Rows are one point carried round by a steady rotation, each followed by how many steps it has turned.
The counts run from 0 to 950.
[ 89 135 115 133 149 130  81 143 135 126  75 137 162 160 100 135 172 105
 114 111 111 121  89 108 123 102 202 131 164 151 115  96 169 113 128 119
  85 133 135 139 121 102 114 115]  705
[104 131 155 116 141 111 106 121 105 171  72 156 143 124 128 128 143 117
 107 139  89 158  98 127 127 135 161 120 169 158 144 106 197 131  80 105
 112  93 159 121 107 110 115  91]  293
[ 85 130 129 112 159 142 102 144 115 130  66 116 126 160 118 102 144 124
 141 151 109 152  78 124 146 129 179 143 181 152 119  90 139 148 146  95
 106 112 161 135  87  97 137  96]  792
[ 80 150 142 104 129 137 120 129 118 165  80 128 178 126 136 154 144 157
 121 114 113 126  96 117 146 107 175  96 155 153 116 106 169 101  99  97
  91 104 154 103 121 117 120  77]  914
[ 92 138 145  97 148 124  92 146 128 155  84 114 131 146  97 131 154 133
 135 142 118 169  98 146 137 114 193 122 182 145 111 108 148 138 141  94
  98 118 166 142  87  98 129  95]  795
[103 116 137 126 151 141 107 120 129 127  72 135 135 167 125 117 161  78
 111 119 118 128  86 104 131 136 142 138 167 153 161  71 188 134 130  76
  97 125 147  98 140  98 128 103]  277
[ 95 161 172 126 138 101 137 135 110 139  80 138 137 164  91 134 141 105
  94 128 140 153 124 114 106  98 185 131 154 146 134  84 166 144 143  99
  90  99 156 148 125 109 140  83]  527
[124 142 171  94 142 131 125 126 126 115 101 164 127 160 131 120 153 140
 112 142 136 108  90 112 163 120 114 128 168 150 154  84 167 137 119  90
  88 115 153 117 138  64 154  69]  390
[117 143 146 106 147 118 123 138 116 140  78 138 103 144 109 121 164  97
 118 142 137 165  91 123 140 128 159 163 180 147 158  68 148 161 144 100
 108 101 174 135 117  87 131  98]  174
[ 94 140 141 141 157 143 130 132 119 136  74 168 152 136 131 140 139 103
  95 121 141 122 102  85 154 139 170 166 155 140 151  47 130 138 107 118
 113  98 168 113 135  98 128  98]  417
[ 76 146 140 114 139 121  86 147 124 171  75 123 155 134 106 143 164 119
 113 124 136 162  97 124 122 114 214 124 174 144 125 101 145 113 144 103
 100 108 159 129 124 117 123 100]  88
[126 143 155  96 118 115  91 145 120 137  98 167 134 145 111 142 175 133
 111 139 117 118  92 125 130  94 162 123 165 154 143 110 212 112 124 118
  78 111 138 143 141  86 134  93]  25
[100 132 115 143 145 169 109 141 131 117  67 142 156 133 143 135 168 116
  99 114 143 114  88  85 157  99 178 149 160 140  96  93 134 131 124 103
  96 106 133 130 111  86 116  94]  699
[127 144 139 140 149 139 137 123 139 109  70 140 132 144 127 127 178  91
  85 102 139 126 100  92 147 101 143 144 163 146 109  87 145 164 106  87
  98 114 145 135 109  74 104  83]  262
[ 92 138 133 110 117 129 143 143 118 128  70 106 127 129 131 138 177 123
 122 122 145 106  71 114 159 119 153 144 164 148 111  75 168 145 152 116
  85 107 166 144 130  99 131  84]  455
[ 95 138 184 125 150  98 118 124 127 125 104 169 151 179 101 130 141 132
  96 123 117 107 117 110 122 119 152 111 154 147 144  89 193 123  95 109
  82 125 148 130 139  89 149  82]  745
[122 163 132  93 121 125 112 127 116 138  81 132 136 159 104 138 168 119
 123 124  97 149 100 142 133  78 163 108 161 160 126 110 204 120 128  95
  84 108 151 129  98  93 123  93]  720
[107 152 174  91 140 106 133 143 116 170  93 158 153 114 115 155 147 167
 115 142 120 138 107 122 140 121 162 118 170 151 132 105 163 133  80 111
  99 105 165 139 122  95 121  69]  656
[104 136 152 117 150 105 124 135 110 144  73 136 111 154  94 118 154  90
 118 144 114 165 100 128 125 131 168 155 178 149 144  79 171 167 126 106
 107 109 173 148  99  97 126 101]  176
[114 157 174 102 150 105 110 121 123 132  98 165 145 169 110 117 142 150
 108 137  97 132 112 127 131 105 137  95 165 158 133 116 182 130  85  98
  91 116 146 127 101  79 138  72]  38
[114 167 151 103 146 143 117 137 132 107 106 163 145 157 117 133 154 166
 117 134 128 115 107 115 173  82 158 119 159 145 101 106 132 136 104 116
  89 116 150 140  89  57 140  75]  941
[115 174 132 119 136 148 127 124 121  98  90 146 117 176 120 122 157 122
 112 127 135 133 107 120 171  80 153 137 148 148 117  81 140 144 142 108
  98  93 164 130  89  69 150  85]  248
[102 133 140 145 143 129  85 113 127 125 100 180 134 164 115 136 153 107
 103 120  97 118 109 129 162 121 157 139 150 143 137  79 196 119  83 137
 104 108 178 120 101  85 138 116]  138
[104 146 131 111 130 152  90 147 127 119  87 144 161 160 113 145 163 123
 112 123 134 125  98 108 131  75 195 124 160 146 116 107 170 103 155  97
  74 122 123 131 128  89 130 100]  708
[ 99 122 145 120 142 138  93 123 110 139  65 144 136 155 147 100 152 100
 106 140 120 138  79 105 129 138 152 135 168 155 167  84 181 122 139  84
 101  94 138 105 141 105 146  91]  637
[115 123 141  99 128 166 114 122 139 116 101 144 145 151 136 151 161 134
 125 117 125  98  93 123 187 106 127 120 159 144 124  84 184 121 111  83
  85 129 160  98 120  73 132  87]  827
[ 88 152 155 124 121 116  99 115 142 140 113 146 151 161 113 159 167 127
  98  92 133 107 116 135 153 107 157  98 143 144 124  87 190 100 106 119
  85 117 173 111 132  98 137  94]  128
[ 94 132 142 113 139 130  75 140 116 145 104 169 139 137 121 136 155 156
 129 148 101 126  91 141 168 123 179 133 168 145 115 106 175 113  98 145
 102 106 168 144  91  84 139 102]  576
[ 84 106 153 123 127 117  89 142 124 126  88 123 116 150 115 122 171 127
 117 137 130 108  82 133 149 129 164 139 174 139 104  93 196 139 140 122
  82 118 160 160 119  95 143  93]  459
[ 92 139 150 120 165 152 106 139 123 145  80 154 175 150 105 142 121 135
 114 139 119 158 127 103 126  98 207 128 166 142 114 101 135 129 107  77
 101 116 140 124  97 105 118  91]  77
[120 130 134 142 150 138 106 117 130 115  85 146 107 163 109 125 169  76
  98 119 116 142 108 120 154 116 152 158 164 142 120  78 173 163 114 100
 107 114 169 133  87  76 120 108]  612
[121 152 116 110 126 164 116 119 114 125  61 124 139 142 150 119 172 114
 113 123 109 139  86 118 153  84 149 117 159 159 113 112 167 130 129  82
  95  90 140 111  92  85 121  82]  364
[124 156 122  91 126 158 104 134 129 139  88 132 152 146 113 158 169 118
 126 121 112 151 101 133 146  74 171 111 160 154 119 113 181 113 129  78
  84 119 147 110  98  90 116  98]  361
[127 129 152  97 147 128 102 129 124 118  88 160 116 153 139 104 169 139
 121 150 107 115  72 120 156 130 118 130 179 156 151  97 176 138 112 104
  96 114 146 128 119  64 144  80]  32
[ 98 159 142 145 143 109  77 118 123 143  89 180 145 151 129 121 167 114
  84 108 103 127 101 116 135 115 173 121 152 155 145 100 167 105  84 147
 108  90 156 124 117  93 131 107]  846
